In the rows, zero is written as 128.
Each path below is one point turned by a fixed rotation once a step. After each direction that follows a path, write how fast that rotation turns it, in degrees each step (0 if it stays still).
Each turn is a multiple of 5 degrees from 10 to 175, or 0.
Each row of a path follows its step; steps can be skipped.
Rotation 1:
step 0: [116 126 132 131 122 119 125 128 123 124 132 126 127 126 130 122 134 125
 136 120 128 120 121 124 126 130 123 135 130 131 133 125]
step 1: [129 122 127 129 134 127 128 127 136 123 133 123 132 130 128 127 140 136
 134 119 123 132 122 120 125 121 129 127 134 129 126 134]
step 2: [126 123 139 127 129 132 133 129 132 117 131 123 126 122 132 123 126 135
 132 131 127 117 128 122 130 134 124 135 131 133 131 132]
step 3: [124 125 127 129 122 121 126 134 124 122 136 128 126 131 124 123 127 126
 127 120 117 128 119 118 120 129 129 132 132 130 132 133]
step 4: [136 128 134 125 131 122 130 134 136 119 129 128 128 129 128 123 134 143
 135 124 121 125 126 129 129 124 128 128 126 124 128 134]
step 5: [132 121 131 125 128 124 130 126 122 117 138 124 129 125 128 129 123 135
 124 132 124 123 128 126 121 138 124 137 128 131 127 134]
step 6: [129 128 121 126 120 121 123 132 123 122 135 130 126 133 124 123 135 131
 133 122 120 117 126 129 126 131 130 123 129 128 138 131]
step 7: [131 124 133 127 133 116 119 125 129 122 136 127 132 128 134 129 134 140
 134 127 128 128 127 134 126 124 123 134 130 123 125 131]
step 8: [127 116 122 129 128 128 125 124 126 120 133 119 126 130 127 131 133 133
 129 129 130 117 133 124 125 137 128 129 130 137 131 134]
step 9: [123 128 131 133 118 124 119 128 124 127 136 128 130 131 131 121 133 134
 136 122 127 123 122 126 131 128 127 132 136 127 137 125]
step 10: [128 119 133 127 141 122 119 127 136 121 129 122 128 133 129 127 135 134
 127 120 128 128 126 124 125 126 130 131 135 129 125 133]
[124 126 129 131 128 129 126 125 130 130 125 125 132 129 127 128 131 128
 127 126 131 127 128 129 127 130 128 128 130 126 130 126]
35
[130 127 127 129 127 134 131 125 128 128 132 125 128 128 129 129 128 130
 128 131 128 128 128 126 130 132 129 129 127 127 128 128]
115
[127 130 129 126 130 131 126 126 128 128 124 127 127 127 129 129 127 131
 128 131 127 125 129 128 127 127 129 130 130 128 123 132]
125
Rotation 2:
step 0: [126 129 138 124 124 127 128 127 123 134 138 131 138 134 136 125 129 125
 132 120 135 127 133 124 119 133 127 134 118 134 134 133]
step 1: [116 124 126 125 130 135 139 132 133 128 127 123 133 126 124 127 120 119
 120 122 131 125 125 130 128 126 138 137 120 131 133 128]
step 2: [129 125 126 122 122 122 127 142 135 131 122 122 129 119 126 133 124 124
 135 126 124 133 131 118 126 132 126 140 122 128 121 127]
step 3: [130 129 122 124 126 126 122 132 126 140 120 127 128 134 127 136 126 126
 131 131 126 131 130 133 131 142 135 126 123 136 142 131]
step 4: [123 122 143 130 121 128 127 126 130 132 132 127 134 131 139 123 127 124
 125 133 134 131 123 127 129 145 129 135 126 129 129 131]
step 5: [121 120 131 131 123 128 138 127 127 134 134 127 131 131 126 137 121 124
 134 120 139 125 126 123 127 120 134 133 119 137 131 123]
step 6: [120 120 118 123 135 126 129 142 136 131 127 130 134 121 123 125 126 121
 127 128 127 125 126 122 134 134 128 132 123 136 120 131]
step 7: [131 127 129 117 117 123 120 133 131 137 130 125 130 127 127 140 123 133
 133 125 117 123 126 129 131 138 131 127 121 126 129 132]
step 8: [125 124 135 126 128 121 125 125 126 132 125 126 138 137 132 118 120 132
 127 127 131 134 134 132 128 138 131 132 124 139 137 136]
step 9: [119 116 138 137 124 135 133 126 134 129 129 119 131 124 129 132 118 131
 124 128 128 130 120 123 132 129 134 136 124 130 131 123]
step 10: [123 119 119 128 129 116 126 133 132 132 127 130 128 127 122 132 124 130
 142 131 134 128 128 118 129 129 128 136 125 138 123 121]
[125 124 132 127 130 128 131 127 127 128 130 130 128 128 126 128 130 129
 126 128 128 128 127 126 125 126 128 131 131 129 132 125]
85
Rotation 3:
step 0: [137 133 127 130 122 130 122 128 131 128 131 139 132 126 127 125 126 128
 124 128 125 121 142 135 134 131 127 133 140 125 123 122]
step 1: [135 126 125 130 129 121 137 128 127 120 133 117 131 123 132 132 133 131
 122 129 124 123 130 132 130 127 135 130 141 121 122 123]
step 2: [130 133 122 125 129 121 129 119 125 124 128 122 123 134 130 130 128 112
 126 136 121 120 132 125 124 124 131 133 135 135 129 129]
step 3: [134 128 130 125 130 133 124 116 133 129 137 130 132 140 127 136 127 122
 132 128 132 118 129 127 138 127 135 126 130 125 125 133]
step 4: [133 139 129 126 127 129 135 120 125 124 132 127 134 123 132 137 141 122
 130 125 132 129 126 138 132 120 129 129 123 122 133 131]
step 5: [141 130 131 123 131 128 117 121 129 122 121 125 134 129 131 128 126 120
 136 128 126 136 126 130 124 119 125 135 126 125 132 122]
step 6: [131 118 130 132 128 131 121 126 129 120 129 142 121 131 137 136 132 126
 132 128 129 126 123 127 129 128 127 134 129 116 128 121]
step 7: [127 127 128 133 126 136 131 126 131 117 126 136 129 118 129 126 125 119
 123 130 132 127 136 138 121 125 123 128 134 117 125 132]
step 8: [130 114 131 133 124 124 132 125 127 118 121 124 136 131 125 123 124 126
 123 126 126 128 137 128 131 118 135 133 134 123 133 124]
step 9: [130 130 123 133 125 124 126 124 118 123 124 137 130 138 135 125 136 127
 122 131 126 122 134 123 126 128 138 136 131 126 123 136]
step 10: [133 132 130 122 124 134 130 118 133 125 123 122 130 126 130 137 127 131
 127 126 130 121 138 125 130 133 130 137 134 125 121 141]
[131 129 127 127 126 130 126 130 128 131 125 127 126 127 130 129 126 127
 128 124 129 128 125 131 130 128 129 131 124 128 127 128]
55
